(in the rows, 128 means zero)
Each path below is one point turned by a fixed rotation once a step. After each direction that follows a path, write how fast that rotation turns it, in deg/step (0 if it stays still).
Each turn is a multiple of 5 degrees from 10 to 175, or 0.
Each row of a path follows its step; steps can be skipped.
path 1
step 3: [125 126 125 133 126 120 132 122 125 123 129 137 131 123 123 134 125 135
 128 126 121 120 111 138 127 133 131 132 141 132 131 138 118 128 122 123
 129 125 130 138 115 136 129 126 121 131 118 122 131 118 131 121 136 125
 146 118 131 135 123 138 127 132 123 135 118 114 121 125 129 126 127 125]
step 8: [123 131 121 140 131 129 132 124 133 124 134 128 128 126 126 123 131 122
 124 134 121 117 119 133 122 135 129 133 128 134 122 135 119 112 134 125
 118 125 134 132 132 121 130 128 119 118 125 114 142 127 125 116 138 129
 135 119 119 140 127 129 135 131 120 128 120 115 123 136 125 119 131 122]
step 9: [120 134 118 130 120 135 116 128 121 129 124 132 128 129 124 122 131 137
 119 129 131 119 133 134 112 137 137 123 121 127 128 132 118 128 117 122
 124 113 134 127 119 132 116 135 137 125 120 135 135 121 128 129 134 121
 128 120 127 130 113 123 130 129 122 128 132 118 126 134 127 132 118 120]
step 12: [136 131 118 139 129 133 130 126 118 128 131 134 129 131 123 133 134 130
 123 129 131 114 121 129 128 138 125 128 135 120 129 132 123 125 127 123
 119 131 138 117 121 129 118 124 133 122 117 126 120 122 114 126 137 122
 143 115 123 129 110 125 138 124 117 127 131 130 123 129 120 134 128 125]
step 14: [125 128 121 128 122 119 120 124 127 117 129 125 135 142 127 135 127 127
 126 127 123 119 123 134 124 134 126 124 129 139 122 135 115 140 123 135
 125 118 127 133 129 138 116 133 134 140 125 122 135 117 135 127 135 127
 127 120 121 123 122 126 135 120 117 128 131 120 116 138 121 121 119 126]
step 26: [122 131 121 133 119 129 120 141 124 111 135 123 123 130 133 134 131 119
 128 129 136 117 134 140 120 130 127 134 130 138 131 127 128 128 117 121
 128 120 130 126 130 134 123 124 114 127 123 119 138 126 126 122 140 122
 126 113 128 130 123 132 130 122 116 130 127 116 122 126 125 116 123 126]
step 31: [120 131 118 138 125 129 130 128 123 122 132 130 127 128 131 133 129 135
 119 132 124 118 130 139 109 128 130 126 131 135 132 133 127 126 114 125
 128 116 128 126 132 125 121 131 132 135 116 137 144 128 134 127 129 132
 130 121 126 146 120 126 125 125 131 116 133 110 121 122 125 124 131 131]
step 34: [132 126 121 132 130 144 128 119 112 121 132 129 123 127 132 131 133 126
 120 123 131 115 128 129 110 131 123 120 127 125 138 133 120 131 127 128
 120 117 128 119 123 133 120 123 123 119 120 134 135 122 123 134 129 124
 133 125 117 130 119 132 135 131 122 121 122 120 113 123 129 138 128 130]
step 35: [126 124 115 135 128 114 123 125 134 114 127 128 130 121 120 130 129 125
 124 126 121 124 121 129 126 129 128 118 128 126 126 135 110 116 119 114
 133 132 140 117 125 123 132 129 120 129 122 127 132 125 115 118 139 134
 124 119 126 133 119 129 127 127 123 121 119 121 120 123 131 123 130 123]
Speeds:
[129 128 130 128 132 129 129 129 127 129 127 128 130 131 127 125 129 128
 126 130 128 126 130 125 125 129 132 128 126 130 130 126 128 127 128 127
 130 128 127 129 125 128 128 128 126 131 128 131 129 131 130 128 130 129
 128 131 128 126 128 127 127 128 129 126 130 126 127 128 130 128 127 129]	160
[122 128 127 129 129 129 127 127 126 131 128 129 126 126 131 128 127 126
 125 127 129 128 128 129 129 126 129 128 126 129 130 128 127 128 126 126
 125 129 127 130 130 129 131 129 130 128 129 131 129 127 128 130 128 131
 128 128 127 127 129 125 127 126 129 128 128 129 126 128 128 129 128 127]	160
[130 127 126 128 127 128 128 127 128 130 126 129 129 130 128 130 128 126
 130 128 129 125 128 126 131 127 127 131 130 129 127 127 131 128 126 127
 128 128 129 128 126 130 126 127 129 132 131 128 129 128 129 130 127 128
 128 127 128 132 127 128 126 126 126 128 133 130 126 129 127 125 128 128]	25
[128 128 127 127 132 128 127 131 127 126 129 125 128 128 130 128 128 125
 127 127 127 130 129 128 127 127 126 126 128 129 126 127 127 127 129 128
 127 128 129 128 131 129 128 126 130 132 129 125 131 129 127 127 127 128
 127 131 129 130 128 127 128 130 126 126 125 128 125 128 127 127 127 128]	120
[129 126 129 129 127 126 125 129 130 127 126 127 128 126 129 128 126 129
 128 128 125 130 130 126 129 133 128 128 129 127 127 127 129 127 129 125
 127 127 128 126 128 126 127 130 131 128 129 128 128 126 130 130 129 128
 127 127 131 128 126 124 126 130 129 128 129 128 127 130 128 130 130 126]	95
path 2
step 0: [137 131 119 135 140 119 125 127 126 137 133 126 131 128 123 121 123 129
 141 127 126 131 147 134 127 133 135 128 117 124 124 139 129 119 121 134
 137 127 134 121 126 136 128 137 114 132 116 129 117 129 133 128 132 133
 127 130 139 121 132 124 142 134 115 135 125 122 133 124 127 127 136 129]
step 3: [138 133 121 131 148 125 126 121 122 117 126 131 138 120 127 135 124 134
 116 143 125 143 130 125 129 127 129 121 122 139 125 131 122 119 119 135
 123 133 132 125 132 131 132 135 130 126 125 144 129 131 134 128 134 129
 133 124 121 131 131 131 135 137 129 133 132 143 134 125 128 123 130 117]
step 4: [129 116 126 132 130 127 135 123 137 128 130 119 131 126 133 129 125 127
 127 129 129 127 136 132 130 141 137 128 117 139 128 142 131 121 126 128
 126 127 126 123 130 113 134 144 133 133 119 129 131 139 128 139 128 134
 134 125 126 122 137 136 129 135 142 134 125 151 133 130 132 125 133 125]
step 10: [126 125 116 130 132 126 141 132 126 129 121 121 147 137 133 134 112 127
 127 135 119 127 124 121 133 136 134 135 115 132 124 141 130 136 131 122
 130 115 134 134 131 133 130 130 131 123 117 133 129 132 125 129 129 137
 134 134 125 127 133 130 144 133 135 133 123 130 123 139 120 126 132 123]
step 11: [129 127 118 133 136 122 143 130 137 128 127 129 146 131 126 131 131 129
 128 128 129 130 132 121 137 132 124 131 112 126 130 133 130 127 118 127
 125 128 118 127 126 133 131 136 123 121 126 148 121 130 129 129 127 133
 124 136 143 125 133 130 131 131 108 140 128 140 127 122 130 123 125 125]
step 15: [145 136 135 141 127 123 131 119 127 124 129 121 131 124 129 124 131 138
 121 129 126 130 142 123 128 135 134 130 123 133 120 132 124 125 120 135
 129 130 125 134 130 138 137 144 124 128 122 129 125 126 129 142 142 129
 132 131 130 122 137 133 121 139 139 131 127 134 132 135 114 122 120 130]
step 19: [126 117 120 128 150 125 125 136 130 135 123 129 132 129 114 116 131 136
 135 131 122 122 132 117 123 139 128 134 120 126 126 133 132 122 119 138
 125 128 121 122 131 134 131 138 127 143 119 130 124 127 121 125 127 138
 135 137 130 132 126 126 138 125 131 135 127 136 136 129 121 121 134 128]
step 31: [130 130 125 129 142 126 125 129 127 131 121 121 127 120 132 137 121 140
 127 125 132 135 116 126 125 136 138 132 120 122 125 140 133 124 110 130
 127 131 130 122 134 130 122 142 136 140 114 126 125 139 133 130 129 138
 130 115 128 127 119 127 125 125 137 130 138 129 137 126 122 119 131 120]
step 32: [127 124 130 143 139 123 124 133 129 119 130 120 128 133 127 136 123 137
 131 133 135 123 146 124 124 135 131 124 122 135 122 141 122 125 122 135
 124 135 128 140 131 139 126 145 126 127 122 126 122 140 119 124 137 128
 133 125 121 126 128 124 121 136 132 140 120 127 132 127 131 120 125 118]
Speeds:
[130 130 129 129 127 131 127 128 128 129 126 129 125 128 126 128 126 130
 129 128 128 126 128 128 127 128 129 130 128 127 130 131 132 129 127 126
 128 125 128 127 127 126 130 124 128 126 124 128 130 131 129 128 130 129
 132 127 129 129 126 129 130 128 130 129 128 129 128 129 129 128 130 130]	170
[124 129 124 129 131 130 131 126 129 129 129 128 126 125 125 129 126 125
 126 129 131 129 127 128 126 128 129 129 129 129 131 130 128 128 127 128
 128 128 128 128 126 129 131 130 128 127 128 129 129 128 128 127 125 127
 127 128 128 131 128 128 127 129 128 129 129 129 128 128 127 129 127 126]	40
[128 130 129 132 127 126 128 127 129 127 129 128 127 128 129 129 129 131
 129 130 128 129 126 127 129 128 127 128 129 133 128 126 126 126 127 130
 127 125 128 130 126 130 130 125 128 130 130 128 130 128 127 127 127 127
 129 126 125 130 128 129 127 130 130 130 127 128 131 132 126 127 129 127]	60
[128 128 127 126 129 130 130 129 132 126 126 131 132 130 127 125 128 128
 129 129 127 129 128 128 127 128 127 126 127 129 127 130 129 127 131 130
 127 128 128 126 127 127 129 127 130 128 131 130 129 131 126 129 129 127
 125 127 128 130 127 126 130 129 130 128 126 128 127 127 127 128 129 128]	45
